(in the rows, 128 means zero)
Rotation paths and how fast each direction turns (degrees a step):
Each turn is a multiple of 5 degrees from 10 to 175, or 0.
Each row of a path follows its step; steps can be skipped.

step 0: [126 138 132 126 123 125 126 143 129 122 124 135 126 120 126 127 140 135
 133 137 134 124 128 126 129 123 129 126 135 132 129 119 129 131 130 127
 136 127 122]
step 1: [128 128 127 128 126 120 134 135 119 126 123 132 120 123 128 130 133 126
 140 134 132 127 117 123 130 115 130 118 132 127 127 127 131 118 125 133
 133 126 131]
step 2: [136 124 126 127 130 126 125 138 117 126 119 130 123 117 129 131 126 135
 130 130 137 126 128 124 127 123 129 122 130 119 125 120 123 128 113 120
 129 128 127]
step 3: [129 119 131 119 139 133 132 134 126 123 120 128 123 124 133 133 122 133
 136 129 130 124 130 134 121 119 133 127 132 125 120 133 128 117 121 128
 130 132 128]
step 4: [140 125 129 139 140 132 122 134 130 123 124 123 133 120 127 131 123 135
 131 132 123 125 132 137 130 115 134 123 121 127 126 130 125 127 125 128
 126 130 126]
step 5: [127 135 131 126 143 125 134 131 140 128 124 129 126 123 132 128 131 130
 127 142 125 120 134 136 128 121 136 123 130 128 129 128 123 128 130 123
 127 131 119]
step 6: [125 127 127 135 136 131 130 124 133 121 124 127 117 124 125 130 137 121
 126 134 124 129 124 127 138 114 131 114 123 129 133 128 129 126 131 124
 131 131 122]
step 7: [131 136 126 135 132 129 134 120 131 128 122 130 115 119 133 129 125 131
 122 136 135 136 131 127 132 128 130 118 135 123 129 122 130 127 129 116
 133 128 127]
step 8: [122 124 136 134 134 135 127 123 124 130 126 133 118 125 127 134 126 123
 124 121 135 130 126 130 127 128 141 118 133 124 124 131 135 120 129 121
 137 132 129]
step 9: [131 136 134 135 132 140 119 129 123 122 130 135 131 121 129 130 124 138
 130 127 140 136 130 135 132 130 131 125 127 125 123 133 132 125 133 122
 136 128 124]
step 10: [124 137 140 131 136 126 128 124 122 136 135 135 131 130 130 133 131 134
 136 138 133 123 127 136 127 128 136 121 123 124 122 136 129 124 131 131
 134 128 128]
Speeds:
[126 127 128 130 128 127 130 129 125 128 125 128 128 126 130 127 130 125
 124 127 132 131 128 126 129 127 127 130 131 128 127 128 129 127 128 128
 126 128 129]	60
[129 127 126 128 128 129 130 128 129 129 130 132 127 130 129 128 131 126
 130 130 132 126 127 126 130 126 127 127 127 126 132 128 126 129 130 128
 125 126 128]	70
[130 129 126 129 127 128 124 130 126 126 129 127 130 128 125 130 127 125
 126 124 128 128 128 127 130 124 128 125 124 128 128 127 128 128 128 128
 129 129 129]	155

step 0: [125 131 123 122 127 119 127 116 122 121 123 127 128 124 135 135 131 129
 123 127 123 120 137 134 123 120 133 136 129 126 127 126 124 119 124 131
 125 139 128]
step 1: [126 129 130 127 129 126 125 143 128 127 139 131 132 121 123 130 129 124
 113 133 136 128 120 123 130 129 126 129 125 119 126 129 129 127 127 133
 129 115 132]
step 2: [132 129 142 128 136 127 134 120 127 124 127 126 127 136 119 130 127 130
 129 129 132 134 139 128 123 136 126 130 121 137 127 128 129 128 129 122
 114 133 126]
step 3: [121 129 121 120 116 122 119 134 128 135 122 131 133 128 134 126 131 130
 133 134 133 132 134 129 140 122 124 142 128 126 126 132 130 129 125 128
 130 132 129]
step 4: [123 129 121 128 130 129 131 126 123 118 130 123 131 122 114 137 132 132
 125 124 124 121 128 126 118 125 128 122 132 124 115 138 127 133 129 128
 123 121 127]
step 5: [129 126 131 126 135 120 136 133 126 132 131 138 126 126 127 124 137 127
 128 124 126 133 123 128 134 138 132 133 114 130 125 119 131 126 120 126
 126 133 138]
step 6: [133 132 126 125 122 117 130 123 126 133 127 110 130 138 132 127 123 131
 124 133 134 123 138 126 132 132 120 124 129 129 125 136 127 132 130 135
 126 128 131]
step 7: [127 134 126 134 124 128 132 140 131 129 126 136 130 124 131 131 134 118
 126 127 120 131 129 129 113 118 126 138 127 132 123 136 123 132 128 122
 127 131 127]
step 8: [121 125 131 121 135 124 132 127 123 127 135 128 130 114 120 120 120 128
 128 128 122 123 136 126 137 139 128 127 129 128 125 126 136 135 133 124
 133 126 128]
step 9: [124 128 126 126 141 123 130 130 131 135 130 117 122 138 133 136 127 131
 129 120 135 128 130 134 126 124 127 136 130 128 122 127 125 117 118 127
 128 134 133]
step 10: [124 132 136 131 115 117 120 128 128 134 125 132 133 119 128 135 130 117
 122 131 127 128 123 128 126 130 120 120 133 131 125 132 134 127 135 131
 123 125 136]
Speeds:
[127 130 129 129 129 129 129 126 130 130 130 127 129 127 128 128 126 133
 127 130 131 128 128 126 130 129 129 126 130 128 125 129 125 131 130 129
 129 127 127]	155

step 0: [125 127 124 123 120 133 125 122 126 128 119 130 122 125 141 129 117 130
 126 134 125 136 131 129 124 132 124 131 126 133 127 129 136 116 129 129
 127 130 121]
step 1: [129 125 126 139 128 138 129 125 127 128 128 135 133 123 122 132 133 125
 131 121 138 131 118 126 119 134 132 129 124 118 128 127 130 124 134 124
 124 133 123]
step 2: [119 123 129 127 128 130 130 123 128 140 129 126 128 130 136 119 125 126
 127 129 126 137 125 120 129 134 137 130 132 132 116 122 128 130 125 137
 134 129 125]
step 3: [125 125 130 120 129 133 132 136 122 133 122 139 131 125 130 132 124 131
 128 136 133 127 123 132 121 132 126 123 131 121 134 131 126 123 128 119
 137 131 120]
step 4: [127 124 128 130 128 135 136 119 133 122 131 128 132 134 136 126 128 125
 138 126 134 130 122 138 135 137 137 131 122 129 126 129 124 129 125 131
 125 122 120]
step 5: [127 142 125 122 125 125 131 137 123 136 124 135 124 125 134 124 126 135
 129 123 135 130 132 129 122 134 134 134 127 122 121 125 125 129 125 131
 130 136 128]
step 6: [130 121 129 126 129 136 131 125 129 131 127 135 127 123 135 119 135 120
 134 134 129 130 132 128 129 122 127 125 121 131 137 129 131 124 121 126
 125 135 115]
step 7: [131 127 128 128 125 134 136 134 125 135 132 131 125 131 128 131 128 133
 129 122 133 124 125 129 120 134 134 134 122 127 130 120 137 129 135 139
 125 115 124]
step 8: [113 129 127 131 126 128 124 129 118 124 133 135 125 131 129 120 132 128
 127 138 131 138 131 129 126 130 132 134 127 130 129 127 134 135 119 125
 132 135 125]
step 9: [130 121 126 123 125 129 126 132 131 141 123 134 137 128 123 130 131 127
 132 128 128 128 126 133 125 131 121 129 124 126 132 121 121 139 127 128
 124 123 114]
step 10: [111 124 132 126 134 124 133 132 130 126 135 133 124 124 133 123 131 132
 134 119 132 132 132 138 132 126 135 131 132 129 132 127 127 126 130 133
 130 120 129]
Speeds:
[128 128 121 127 128 130 130 128 131 129 130 128 129 128 126 127 129 130
 125 130 128 129 129 128 131 128 127 128 128 125 129 130 128 127 129 130
 128 129 129]	0

step 0: [132 126 131 128 129 129 126 140 115 136 127 115 124 133 129 131 121 126
 133 123 125 129 137 131 130 134 132 130 123 128 133 122 140 125 121 133
 130 127 130]
step 1: [135 131 122 124 128 120 135 125 127 126 129 123 130 129 137 137 134 122
 124 133 130 127 134 121 133 127 132 135 135 132 126 134 141 124 119 136
 133 123 132]
step 2: [128 120 128 131 134 124 136 128 126 137 131 132 132 132 131 121 128 129
 133 129 118 128 128 132 125 129 131 134 130 128 130 125 134 128 112 143
 124 127 117]
step 3: [135 124 131 136 128 117 128 124 117 135 131 125 122 133 130 129 133 121
 128 129 131 125 139 123 125 131 134 128 134 126 123 118 138 128 137 132
 130 130 122]
step 4: [123 125 122 126 123 130 125 120 117 127 124 132 132 135 124 129 134 119
 132 135 121 129 127 130 133 139 129 137 131 130 130 129 142 129 124 130
 126 120 128]
step 5: [130 125 139 136 119 115 140 133 127 128 127 131 127 134 127 123 127 129
 126 125 125 125 132 131 126 134 135 139 131 127 122 129 132 129 128 134
 122 118 134]
step 6: [129 129 125 126 128 130 133 122 116 134 134 122 128 125 125 134 135 132
 135 129 129 116 119 131 121 133 130 132 125 129 116 121 137 124 133 136
 125 123 129]
step 7: [120 131 134 125 123 126 130 132 118 129 126 130 129 137 130 135 135 130
 132 124 117 133 128 123 130 135 130 141 129 121 128 129 128 127 133 138
 139 130 127]
step 8: [138 133 131 127 119 126 130 134 121 135 132 127 124 136 125 122 140 131
 122 120 128 124 123 133 132 134 129 128 126 131 129 125 141 125 119 132
 130 131 138]
step 9: [136 123 127 129 132 127 130 139 124 131 129 128 133 130 131 133 132 129
 133 140 131 131 122 126 132 127 130 135 128 134 125 126 135 131 133 146
 134 124 135]
step 10: [122 129 130 117 133 120 134 132 121 134 130 136 121 132 130 129 131 129
 124 125 117 124 128 132 131 119 126 131 138 131 124 125 141 131 127 135
 130 133 125]
Speeds:
[127 128 129 125 129 128 130 129 128 125 126 129 127 125 130 130 126 128
 128 127 129 125 127 127 127 124 130 131 128 130 126 126 127 128 125 130
 126 125 128]	85

step 0: [128 126 126 133 137 127 131 128 131 131 115 132 129 128 126 127 136 130
 138 132 125 133 127 127 135 142 125 129 130 122 120 132 128 120 128 129
 115 132 120]
step 1: [136 132 133 130 132 125 139 123 129 120 123 129 126 140 136 115 133 135
 117 125 117 128 125 130 129 126 129 132 126 124 122 127 126 120 124 127
 123 129 129]
step 2: [125 130 127 122 131 128 130 128 135 136 125 128 128 133 135 114 137 124
 124 129 130 132 118 129 119 124 119 127 121 133 131 126 132 130 140 127
 125 117 120]
step 3: [115 126 138 127 122 138 130 123 134 133 122 129 122 130 124 125 136 129
 132 124 124 138 129 127 129 126 127 116 130 130 119 126 117 129 137 131
 131 131 130]
step 4: [135 126 126 130 127 127 115 125 130 130 123 130 130 136 125 119 134 123
 130 134 118 124 126 132 129 135 135 129 132 129 118 135 121 137 134 131
 125 139 123]
step 5: [144 118 133 126 127 127 133 123 131 122 124 131 122 133 132 121 127 124
 128 131 131 133 125 129 135 141 122 124 125 133 122 134 122 132 122 124
 126 118 127]
step 6: [128 124 125 124 120 116 138 128 137 132 121 122 134 140 120 122 130 133
 124 130 132 130 132 133 127 131 120 126 119 132 124 129 130 120 133 132
 128 128 132]
step 7: [125 127 132 131 132 133 139 127 135 131 117 130 137 123 130 125 124 132
 129 129 125 131 119 130 123 132 121 130 135 139 124 124 125 127 135 137
 120 138 123]
step 8: [124 131 137 133 136 127 129 123 143 130 121 122 128 130 136 124 135 126
 127 137 122 124 129 126 132 130 132 126 129 125 118 128 124 121 126 118
 127 131 115]
step 9: [130 131 126 131 139 127 133 126 129 136 128 138 120 139 132 114 141 129
 132 125 122 135 128 137 127 136 123 129 129 122 129 134 127 128 127 125
 124 127 131]
step 10: [129 128 130 119 121 127 138 121 130 124 127 130 124 135 128 116 131 120
 116 130 123 134 121 129 128 119 130 120 129 124 123 126 124 131 136 136
 122 122 130]
Speeds:
[126 127 128 131 127 130 128 127 128 131 127 127 127 128 128 131 131 127
 129 127 129 131 133 128 130 129 126 128 124 127 127 130 131 126 128 127
 128 127 130]	125
[126 131 127 128 129 129 127 126 126 125 124 127 130 129 126 132 127 126
 130 131 125 130 129 128 125 127 125 126 129 129 129 128 126 128 128 127
 129 130 126]	90
[132 129 127 125 129 128 128 128 128 126 128 128 129 130 127 131 129 127
 126 127 127 129 126 129 130 128 126 127 125 124 129 130 128 127 125 132
 126 126 129]	80
[129 131 130 130 131 126 128 130 128 125 128 128 128 130 130 128 126 128
 129 126 127 127 130 129 128 129 128 131 127 128 127 131 126 130 129 126
 130 124 128]	95

step 0: [130 133 130 124 128 120 124 128 130 133 125 134 127 124 135 127 133 130
 124 123 129 131 120 135 119 120 125 111 120 131 131 131 130 128 130 127
 124 130 130]
step 1: [128 131 132 127 125 118 126 133 134 129 119 135 122 120 135 129 129 124
 135 126 133 132 120 128 122 123 118 129 124 129 131 129 123 130 130 134
 125 121 122]
step 2: [122 128 123 121 117 115 123 127 130 129 128 132 122 120 133 129 124 127
 125 124 137 123 122 122 130 123 126 135 127 126 126 134 129 129 134 134
 124 124 131]
step 3: [124 128 132 122 121 116 121 124 131 130 128 124 114 127 137 129 127 138
 118 127 125 130 126 131 127 122 129 126 123 127 126 129 130 124 128 127
 123 131 134]
step 4: [127 130 126 127 130 124 124 125 137 132 123 129 122 123 138 120 130 138
 129 127 125 129 127 135 116 121 126 122 121 131 126 133 127 128 124 135
 129 121 129]
step 5: [127 128 125 124 127 122 121 130 141 133 127 139 124 124 139 130 127 129
 133 127 134 127 129 129 127 132 121 132 124 126 131 134 125 123 123 134
 130 117 126]
step 6: [116 124 119 126 121 122 120 130 131 139 126 128 121 127 134 134 130 129
 120 127 133 121 126 128 133 126 125 131 131 127 132 127 129 120 128 135
 128 123 133]
step 7: [122 125 122 129 124 127 123 128 127 133 129 130 113 126 135 128 129 137
 117 123 122 130 127 130 130 123 126 124 121 138 128 128 121 122 123 129
 131 129 129]
step 8: [130 130 125 124 124 134 122 128 129 136 127 137 127 121 136 125 135 139
 126 121 129 132 124 134 124 128 125 123 125 132 129 132 119 131 119 135
 126 123 128]
step 9: [131 129 131 123 124 129 125 133 131 142 125 142 123 124 131 130 131 127
 125 125 133 124 129 125 130 123 117 128 132 125 135 131 125 126 124 129
 125 117 129]
step 10: [118 128 125 128 119 126 132 129 128 137 125 133 113 129 135 125 134 125
 121 123 128 123 121 120 135 124 126 124 134 127 129 127 128 128 129 133
 126 125 129]
Speeds:
[127 130 128 126 124 130 128 128 128 128 130 127 126 129 128 129 132 128
 127 131 126 127 128 129 128 128 130 127 123 130 126 126 130 128 129 127
 129 128 129]	95
[128 129 127 130 129 128 130 128 129 125 128 129 129 129 127 128 126 132
 125 127 124 128 124 128 124 128 129 126 127 129 128 127 128 125 126 127
 125 128 127]	95
